A single turn carries every row of the set below to another of its rows. Some are shown first; where does it send the rows asked next?
z_320: [-10 -20   5   6  14  15 -23 -15  27 -26 -16   9   7 -15 -18   2 -24 -17
  -1   2  -4]
z_681: [ -8 -14 -17   1  20  13 -40  -3 -12   8  -3  -2 -17   3   7 -16  10 -13
  17  -7 -12]
z_934: [ -1   4   1  -3  -3 -10  -1  15   9   1 -22 -16  -8 -11   6   8 -13  14
   1  14 -25]
z_956: [ -7 -17   6   3  10  12 -26  -8  31 -32 -11   7   5 -20 -15   6 -23 -16
  -3  10  -6]
z_132: [-22 -27 -13   5   5   0 -15  11 -38   9  10   9 -15   6   7   2   0 -10
  -6  16   9]
z_684: [  1   7  -2   2  -5 -22  -5   6   0  25  -8  -8 -13  -8  23  14 -11  -1
  -9   5 -15]
z_719: [  4   0  -8  -4  -4  -7   7   7  -3  15 -14 -11 -12 -11  11   6  -1  16
   0  20 -22]
z_270: [-15 -12  11   2  10  -3 -35   2  32 -26  -3   0   1 -16 -17   9 -27 -22
  -3   4   4]
z_11: [-27 -11 -25   5  17   3   7 -28 -14   6   4 -25   7  -5  12   2  -6  -9
   8   2  -5]
z_694: [-15 -30   0  11  14  -9 -30 -10 -11  -1  10  10 -25  15   4  14  13   4
 -13  11 -14]
z_750: [ 11 -26  -9  -4 -19   3  -9  -8   1  23   4 -21  -9  14   2  -5  12  -6
  -2  23  -1]
z_627: [ -9  -3   1 -12   3   7 -22   5  23 -35 -10  -5   7 -22   8   7 -24 -22
  -7   3   8]
z_879: [-31 -11 -23   5  16 -13  -4 -17 -11  13  13 -27  -1  -2  16  -1 -12 -10
   5  -9   3]
z_970: [-15  -7 -17  -2  23  16 -37  -9 -20   4  -8  -9 -13   3   0  -8  15 -26
  19  11  -7]
z_528: [ 10 -23  -9  -8 -18   5  -7 -14  -3  25   5 -16  -6  10  -3  -8   8  -5
   0  24   2]
z_19: [-11 -12   8  -4   7   3 -28  -3  22 -33  -7   0   2 -27 -11   6 -23 -26
  -3  14   9]
z_706: [-14  -4 -14   2  20   6 -46  -7 -14  11  -2  -2 -13   4  13  -4   7 -33
  12  -5  -5]
z_765: [-11  -3   3  -1   8  15 -21  -1  33 -31 -19  -3  11  -9  -5  14 -21 -16
  -5   5 -11]
z_245: [ 10 -24  -9  -1 -21  -5 -17  -9   2  28   9 -16  -9  11  20   0   4 -17
 -11  12   4]
z_861: [ 10 -22  -7   2 -20  -4 -18 -15   3  32  10  -8  -4  11  14  -4   1 -16
  -6   8   4]
z_843: [-22 -22  -2   3  12 -16 -31  -8 -26  -6  14   0 -26   3  11  15  10 -17
 -14  15   7]
z_12: [-10 -19  11   6  10  11 -29 -14  27 -25  -8  11   5 -18 -20   4 -22 -17
  -3   9  -5]
z_386: [ -4  15  -2  -3  -3  -9   1   4  -3  -2 -30 -17  -2 -18  16  21 -11  -9
  -1  20 -18]
z_507: [-18 -26 -15  13   6   9 -14  -2 -33  10   3  18  -7   9  12   8   2 -11
  -8  16  -3]
z_438: [-25 -25  -9  14   6   3 -20   8 -28  16   8   8 -12  18  -3  12   1  -9
  -6  18  -5]
z_214: [  3 -10  -6  -3 -16  -1 -12 -21  -6  29   5 -19  -1  14   3   7   6 -28
  -3  27   7]
z_325: [-16 -12   4  -4  13   8 -25 -10  15 -31  -9  -1   2 -26 -12   0 -25 -29
  -1   6  19]
z_825: [-14 -27  -7   5  14   3 -16 -19 -25 -14   3   9 -17   2  11  11  21  -5
  -9  25  -8]
z_330: [  6 -17  -9  -2 -15   1 -10 -17  -3  23   1 -22  -3  13  11   9  10 -25
  -9  30   2]
z_172: [ -3  10  -1  -3  -8 -22 -10  15   6   6 -16 -16  -7 -18  24  14 -22  -2
  -4  -1 -12]
z_646: [-28 -16 -23  10  17  -1   1 -18  -3  14   9 -25   0   6   2  -1  -8   3
   8  -5 -13]
z_294: [ -4  14  -6  -3  -2 -14   4   3 -11  17 -14 -20  -8 -10  14  21  -5 -11
  -5  25 -10]
z_104: [-18 -12   8   2  12   0 -32  -3  28 -18  -3  -2  -3  -9 -23   7 -29 -23
  -3  -3   7]
z_17: [-17 -14  13   0  11  -2 -35  -7  26 -19  -2   1  -3 -17 -23   7 -26 -22
  -5   5   6]
z_480: [-15  -4   5  -8   5   0 -28  15  32 -27  -7 -13   1  -8 -11  10 -24 -13
  -4   1  -4]
z_919: [-11 -15   7  -3   8   4 -28 -11  18 -30  -5   4   1 -28 -14  -1 -22 -25
  -4  13  14]

z_320 goes to z_325
z_386 goes to z_172
z_646 goes to z_11
Now these:
z_750 goes to z_330
z_627 goes to z_480
z_719 goes to z_294
z_861 goes to z_528
z_438 goes to z_507
z_19 goes to z_270
z_970 goes to z_706
z_825 goes to z_843
z_919 goes to z_17

A single turn carries every row of the set below to another of its rows. Some are shown first; where does it send the rows asked next?
z_755: [-17  20   0  -3 -11   3  24 -39  -8  15 -26  18  14  -4  17 -18  -2  -9
 -26  17  23 -17 -22  17  -9 -10  -9   3  17  -7  30 -13   7  -7   6 -13
 -11  16 -14  12  -1  -3  12]
z_621: [  1  17   6  -1  -7  -2  10  -5 -14  -6 -26  10 -17 -17 -16   5   1 -30
 -15  10 -12  -9  10  20 -15 -19   1 -31  -6 -28   6  -5  -7  12 -20  -3
   0 -26 -16  13  25  11  -4]
z_877: [-28   4  27   5  18  11  -5   3 -22  24  -1  19  -2   6   0   0  10  -9
 -29 -17  -3  -8 -11   5  18 -28 -31  12  -2 -16  18  14   6   7   3   4
   3  -4  -8  18  13 -17  -3]
z_581: [ -6  -2  -9  22  -1   1   6  -6  -9  10  -7   7 -19   7 -21   4  14 -14
   5  12  11  16   9  12 -11 -37 -11  -2  -1 -23  11  -9 -16 -14  24 -24
  -5  -3  23 -13  20 -11 -17]
z_847: [-41 -14  19  -8   5 -19 -13   4  -9  18 -14  16   7   4  -5   7  16  -9
 -13 -14   1  -2 -13  21   7 -15 -33   9  20 -28   8 -17   4   4   6 -21
   8  15   4  -6  -3   3 -40]
z_376: [ -3  -7  -7  -9 -11  22  -5 -23  -7 -10 -38 -13   7 -17  21  -6  29 -13
 -13  23  -7 -10  -3  17  -2   7 -29 -26 -22 -20  -2 -32  -1  -6 -25  -6
  -3  -3 -10   7   3 -14 -19]
z_426: [ -3  19  -5  31 -11   3   9  -1  -6  -2  -5  17   7  20  27  -5   4 -14
  -7 -10   5  14 -18  24   6  -3 -30 -23  -1 -27  19  -7 -17 -10  21 -43
  16  -4 -16  16   0  -6 -26]
z_493: [ -5  -6 -12  29   0   4   1  -6 -13  20 -15   4 -17   7 -18  11  11 -25
  -4  20   4  11  16   5   1 -39 -13  -4   9 -29  -1  -7 -12 -18  21 -20
  -7   4  13 -14  14  -8  -7]
z_277: [-17  -2   6  -6  15  11   9  11 -17  13  -5  11   1   5  -8   6   4  10
 -30   8  -8 -18   0  10  21 -18 -26  12  -7 -18  25  22  -4   3   9   4
  -3  11 -21  16  12 -22   1]
z_419: [ -2  25  13   6 -21 -10  18  -7  -7 -13 -15   0   1  -7  -3   5  28 -37
 -14  10   2  -6   2  18 -18 -20   2 -26  -9 -10   6  15 -14   3 -12  -2
 -12 -17 -11  -6  20  15  -6]
z_905: [ -6 -11 -25  17   1  -1  -7  -8   1  24 -11  -1 -25   4 -12  -2  14 -13
 -12  21  -7  10   2  18  -4 -30  -5   1 -16 -28   3 -15 -11 -20  16 -32
 -18   7  18 -12  11  -8 -12]
z_496: [ -6  17  22  -1  -5   8  10 -12  -1 -19 -20  12  -9  -3  -6  14   3 -39
 -18   9  -2  -5  11  33  -8 -30  -4 -28 -13 -23  11  -2  -5   8  -8  13
  -2 -14   1   5  19  19  13]
z_766: [ -2 -19  15  -6  25  24   6 -38   1   5 -19  11  -2 -21   3   2  -6   0
 -36  11 -16  -1  16  44   1 -17 -31  -3   0 -31   9 -28  -9  -2   3 -26
 -18   8  15 -10   7  -5 -17]
z_340: [-21  20   6  -9 -12 -16  12 -31  -9  -1 -42   3  19 -14  30  -7   3  -8
 -38   9  12 -25 -10  19   8 -14  -3  -5  22 -20  18  -5 -11   0   0  -3
 -18  18  -4  17  -5  -3   1]
z_203: [-14  27  11 -13  -7   1  14 -11   8 -21 -17  14   4 -11   0   5  21 -35
 -19  11   0 -10   2  20 -10 -20   5 -26 -13 -36   4  -2  -7  -4 -18  -1
 -10 -17   1   4  19  22  -9]
z_255: [-15 -12  -1   4  -5  22  -9  -2  -2 -10 -35 -16   4 -16  22 -16  11  -6
  -8  12  -6 -11 -16  26  14   5 -28 -18 -26 -19  -7 -41  -2  -6 -18 -23
   0   8 -14  10   1 -17 -23]
z_792: [-21  20   1  -9 -16   2  11 -17  -3   3 -31  12  15 -12  34  -8   7  -3
 -31  10  16  -7  -9   8  -3 -12  -7   8  19  -5  32   2   9   2  10  -7
 -29  20 -16  22   0 -14 -11]
z_440: [ -1 -11  -9  27   0   2  -6 -11 -17  17 -23  11 -13   2  -5  -1  -2 -20
  -4  28   5  21  13  15 -10 -37 -13 -15  -2 -42  -4 -18 -14 -19  13 -25
 -12 -21  12 -10   8 -18  -4]
z_887: [ -6 -11  -3  -1 -17  23  -7 -13   2 -12 -31  -9 -10 -13  16  -9  23 -11
  -8  17   2 -26 -13  23   6  11 -20  -5 -22 -21 -24 -37  -6 -12  -8 -15
 -10   4 -10   5   1 -13  -5]
z_366: [-32   2  -4   0  -7  -2  -8  -1   6  10  -5  20  17  15   0  -1  13  -1
 -19  -3   5   7   3  30   9 -12 -33  -8  28 -20  14 -18   4   2  14 -23
   5  17 -12  -3 -13   2 -48]
z_253: [-11 -16 -18  32 -11   9  -5  -2  -4  16 -19  -6 -19   9  -1  -1  -3 -28
   2  22  -8  15   4  13  -3 -29  -9 -15 -16 -18  -2 -16 -11 -11  15 -14
   1   0  13 -14  10 -14  -1]
z_5: [-30  -3  -1  -2 -13  -2 -19  13  -6   1 -16  12  11   7  -2  -9   6 -22
 -24  -6   3  -9  12  16   9 -28 -41   1   8 -25  12  -9   5  12   2 -23
   5   9   0  -6 -19   1 -54]
z_41: [  2 -13  25 -15  17  16  11 -27   2  -5 -13  10   8 -21  14   2 -10   9
 -38   7 -11  -7  -6  58  14 -20 -30  -7  -3 -35  12 -23   9   0   1 -17
 -13  -2  16   0  -1  -4   0]
z_736: [-11  10   8  33  11  -6  -3 -16   2  -2 -26  25  19  15  34   0   5 -22
 -13 -12  12  -1 -17  18  -2   1 -23 -28 -14 -13  14   1  -9 -12  22 -23
   9 -20  -7  16 -15  -5 -22]
z_485: [ -1 -11  18 -20  13  10  -1 -23  13 -13 -11   5   7 -22   7  -2 -10  -5
 -29   9 -20 -17   5  56  -3 -18 -31  -3 -10 -37  -3 -18   9  -2  14 -23
  -7  -5  19  -6  12   1 -11]
z_395: [ -7  -9  -9  10 -17  20   1   6 -18  -9 -34  -3  -4 -18  18 -19  19 -11
   3  23 -17  -4 -17  15   4   4 -33 -25 -26 -28  -3 -34   8 -11 -13  -7
   3  -7  -6  12   6 -11 -22]
z_524: [ -4  22   6   1 -21  -3   7 -11  -7  -7 -22   6   1  -8   2  10  12 -36
 -14   1  -1  -5   7  17 -25 -23   1 -25  -4 -19  10  11  -9  -4 -13   2
   2 -21  -7   8  28  23  -5]
z_717: [ -1  16  24  -3   5  12   2  12 -19   6  -1  25  -3   1  18  -8  19  -2
 -26   4  -2  -2  -9  12  20 -40 -23  10   6 -17  20  23   1  16   3 -13
 -14   6 -19  17  21 -15   2]
z_714: [-15  14  -2  33   1  -2  12 -15 -11   8 -12   4  19  12  28   5  -5 -32
 -11 -11   7  -9 -25  14   5 -13 -33 -21 -11 -27  26   0 -20 -16  22 -17
   8  -2 -18  19 -16 -12 -19]
z_873: [  1 -16  29 -19  21   3  10 -23  -9   1 -23  15  -2 -35  15  -7  -1  -2
 -35   4 -10  -3  -1  62  14 -20 -32  -3 -12 -29  11 -19   8   6   2 -21
  -2   9   7   7   1   1  -5]
z_839: [ 11   7  28   5  20   9   0   7 -19  13  -1  17   0   4   0  -5  -1 -12
 -24 -11  -6 -10   4  13  22 -27 -23  17   6  -7  21   9   1   9  11  -7
  -7   0 -12   5  24 -23   3]
z_338: [-34  -6  -6 -15  -6 -10 -32  -3 -10  23 -19  12  13   4   0   4   1  -4
 -11   3   7  -1   3  26  14 -15 -27  -2  18 -14   8 -24  -3  -3   6 -29
  17  14  10  -2  -4  -4 -41]
z_75: [  1  21   3  34 -10  11   6   5 -18  -8 -11   3  19  20  29   1   2 -18
   1  -9   7  -8 -15  20  -5   4 -32 -24  -4 -23  20  -6 -23 -10  15 -18
  16 -20 -13   4  -7 -14 -11]
z_801: [ -3  -8  32   4  18  12  20 -22 -12   1 -16  25  -8 -24   7  -3 -16  -6
 -36   8 -22   4   7  52   3 -15 -31  -5 -10 -40   5 -18   6  -6   4 -21
 -22  -2   7  -6   6   6  -3]
z_235: [-20 -13  -1   7 -11  20   4  -5 -12  -1 -30  -9   7 -20  26 -23  13   1
  -5  16  -1  -8 -18  30  12   6 -32 -25 -23 -28 -17 -28 -12  -4 -16 -20
   5  12   2  14  -3 -21 -21]
z_119: [-26  18   4  -1 -14 -23  23 -26 -14   6 -28  -5  25 -10  32  -4   3  -6
 -15   7  11 -20 -23  10  -9  -7 -17  -3   2 -24  20  -5  -2  -6   4 -10
 -23  23   1  22   0  -8  -5]

z_376 goes to z_496
z_41 goes to z_493
z_440 goes to z_887
Now these:
z_839 goes to z_338
z_801 goes to z_905
z_426 goes to z_119
z_792 goes to z_877
z_235 goes to z_419
z_736 goes to z_755

